50 stands for zero in the data rows.
In each pair of rows below, the second row is the first one turned about zero in one of four ways (a turn may also mirror it), with some noise and a change of scale.
Each pair is followed by the number of its way, counting from 0 in the order the ways first appear.
"48 88 62 66 50 61 48 57"
"64 47 76 46 54 73 67 48" 0

"19 83 73 77 26 19 70 66"
"62 38 15 61 60 41 71 81" 1

"57 56 30 52 46 64 45 65"
"37 61 49 40 58 60 56 62" 1

"33 97 60 73 54 28 50 47"
"62 79 59 47 73 66 84 38" 2

"26 13 41 56 99 54 71 37"
"18 64 23 76 66 20 13 27" 3

"81 46 13 38 54 65 30 27"
"43 46 64 60 36 19 40 29" 0

"38 23 14 65 87 49 85 41"
"80 48 74 20 16 42 42 61" 1

"50 21 48 39 68 50 53 21"
"41 56 27 60 43 49 32 43" 0

"59 69 18 56 70 56 51 36"
"61 54 62 15 73 54 40 46" 1

"58 0 59 26 20 59 72 36"
"46 23 0 42 36 22 24 56" 0

"63 0 58 21 16 49 69 26"
"36 25 67 66 7 8 31 18" 1

"37 97 57 68 57 32 53 46"
"69 39 73 61 57 71 31 45" 3

"29 68 56 69 38 31 69 64"
"68 44 69 73 50 43 53 40" 3

"49 18 52 37 41 50 59 26"
"43 63 37 45 74 37 65 48" 3

"86 0 62 40 43 63 56 58"
"47 20 47 73 15 42 34 60" 2

"84 39 39 21 25 54 31 21"
"52 34 38 44 43 17 43 11" 0

"42 69 44 67 35 36 65 69"
"64 77 34 50 52 55 71 49" 2

"42 54 36 72 55 41 75 64"
"44 51 54 61 48 55 64 75" 0

"68 6 51 35 50 58 43 39"
"48 37 58 49 21 44 19 43" 2

"63 35 47 28 51 57 30 38"
"43 66 41 27 52 57 49 54" 3

"31 4 51 56 54 53 83 75"
"49 47 25 53 41 46 39 97" 0

"73 47 11 36 45 60 33 55"
"20 54 77 33 52 45 34 45" 1

"49 99 60 68 58 30 45 43"
"57 78 53 52 78 75 70 25" 2

"69 28 52 35 58 64 33 37"
"45 30 53 59 47 40 22 48" 2

"78 40 49 37 43 68 29 40"
"64 33 50 57 56 26 31 42" 2

"27 93 67 72 51 30 56 60"
"68 39 84 77 49 68 36 53" 3

"44 73 43 61 33 34 55 62"
"47 34 38 48 68 44 72 62" 1

"40 18 43 45 68 61 61 54"
"49 65 44 59 42 45 24 61" 0

"57 43 54 41 47 62 41 51"
"35 54 44 38 45 52 60 54" 3

"38 68 45 65 44 40 62 60"
"56 35 38 45 50 52 63 63" 1

"66 25 51 41 67 64 51 56"
"47 31 50 72 37 46 36 53" 2

"39 41 67 46 67 55 53 63"
"43 63 41 64 44 54 43 46" 3

"46 0 52 31 64 57 40 31"
"22 88 34 39 66 30 58 46" 3

"75 42 56 27 33 56 16 45"
"48 63 42 17 51 74 70 52" 3

"55 69 56 69 48 34 66 55"
"61 68 51 60 56 64 59 39" 2

"37 18 58 51 72 58 59 53"
"26 38 66 61 32 63 44 72" 2

"66 34 34 36 35 57 43 63"
"58 60 26 32 39 40 68 50" 3

"33 99 55 74 61 29 48 44"
"47 65 73 66 65 72 72 37" 0

"51 81 47 53 4 45 47 63"
"81 64 54 43 58 30 72 41" 2

"61 29 84 78 62 62 85 93"
"83 56 42 37 20 71 53 90" 0

"45 17 49 48 48 54 67 63"
"35 66 34 65 49 32 66 45" 3

"31 64 52 68 29 46 72 71"
"54 40 24 50 47 48 73 70" 1

"82 48 56 14 0 47 18 74"
"89 60 46 21 35 75 99 63" 3

"23 40 52 63 99 35 52 50"
"12 41 50 52 58 97 39 75" 2

"70 63 32 50 9 42 52 68"
"48 28 58 47 59 30 78 56" 0

"63 55 33 53 42 51 51 55"
"56 54 38 57 57 42 46 44" 2

"46 99 55 61 67 38 43 41"
"74 59 48 41 87 63 57 65" 1

"52 56 49 52 46 48 39 34"
"38 40 48 55 53 50 49 38" 0

"45 95 67 66 17 26 44 60"
"88 74 62 39 60 62 83 36" 2

"29 90 55 68 58 31 48 35"
"69 50 39 50 73 47 48 71" 1

"32 99 57 67 66 39 44 42"
"58 33 77 59 49 72 22 50" 3

"87 47 48 15 2 63 8 47"
"4 39 56 71 68 53 41 23" 1

"46 66 40 29 82 84 17 38"
"17 50 39 27 32 67 19 59" 3

"49 99 64 59 32 29 42 50"
"86 42 74 56 50 82 44 48" 3

"29 73 51 45 69 73 34 44"
"35 38 72 40 87 46 57 52" 2

"26 86 67 80 59 25 65 65"
"71 49 29 56 63 62 73 85" 1

"58 3 44 32 15 54 62 48"
"41 28 17 38 47 20 27 64" 0

"25 73 59 47 59 68 37 60"
"54 57 51 59 37 72 27 63" 3

"49 80 44 57 35 39 54 53"
"45 42 32 43 71 52 60 59" 1

"47 23 14 58 78 53 69 60"
"18 57 31 59 40 46 34 71" 2

"44 20 59 35 40 44 64 31"
"61 51 50 63 31 30 41 30" 1

"64 0 61 23 17 49 60 44"
"31 36 68 68 19 24 43 19" 1

"45 11 41 58 54 47 76 77"
"46 57 34 75 40 16 64 39" 3

"27 99 45 75 82 42 44 30"
"89 62 45 34 82 57 47 75" 1

"31 95 59 94 74 38 57 39"
"40 78 65 55 84 77 79 39" 2

"57 25 54 28 35 45 44 25"
"60 38 54 34 30 40 32 40" 2

"46 89 56 38 36 66 26 58"
"69 40 57 49 81 40 71 43" 2

"69 22 62 35 17 52 45 77"
"63 40 38 14 36 26 57 59" 0

"48 56 54 53 69 47 53 27"
"33 49 60 45 52 60 48 40" 2

"64 30 60 34 54 53 54 19"
"64 51 68 61 48 47 36 23" 1

"52 27 29 52 63 61 63 53"
"46 46 47 63 45 42 34 60" 0

"41 14 44 62 59 52 76 69"
"54 48 55 42 8 45 56 54" 1

"84 56 31 12 64 73 0 14"
"23 71 78 43 85 58 14 20" 1

"52 17 56 33 53 42 44 60"
"49 77 37 50 42 46 61 46" 3

"57 26 59 32 44 57 44 45"
"50 44 41 41 47 38 29 40" 0

"25 90 35 74 66 35 57 47"
"69 35 69 68 54 49 22 56" 3

"55 13 69 38 22 44 62 74"
"38 36 49 69 24 42 60 33" 1

"86 37 50 44 79 77 38 53"
"26 50 34 24 26 48 42 33" 3

"23 86 52 63 82 58 45 41"
"33 57 60 45 85 64 65 52" 2

"49 2 84 75 59 53 81 99"
"58 37 57 78 10 70 64 88" 2

"34 94 47 65 67 40 45 38"
"42 64 76 58 62 72 67 32" 0

"63 57 44 16 47 70 9 36"
"51 46 69 37 56 37 33 13" 0

"39 99 68 71 26 32 54 56"
"54 43 70 44 65 76 92 45" 0

"43 63 40 27 66 82 19 46"
"27 60 46 32 37 63 37 74" 3

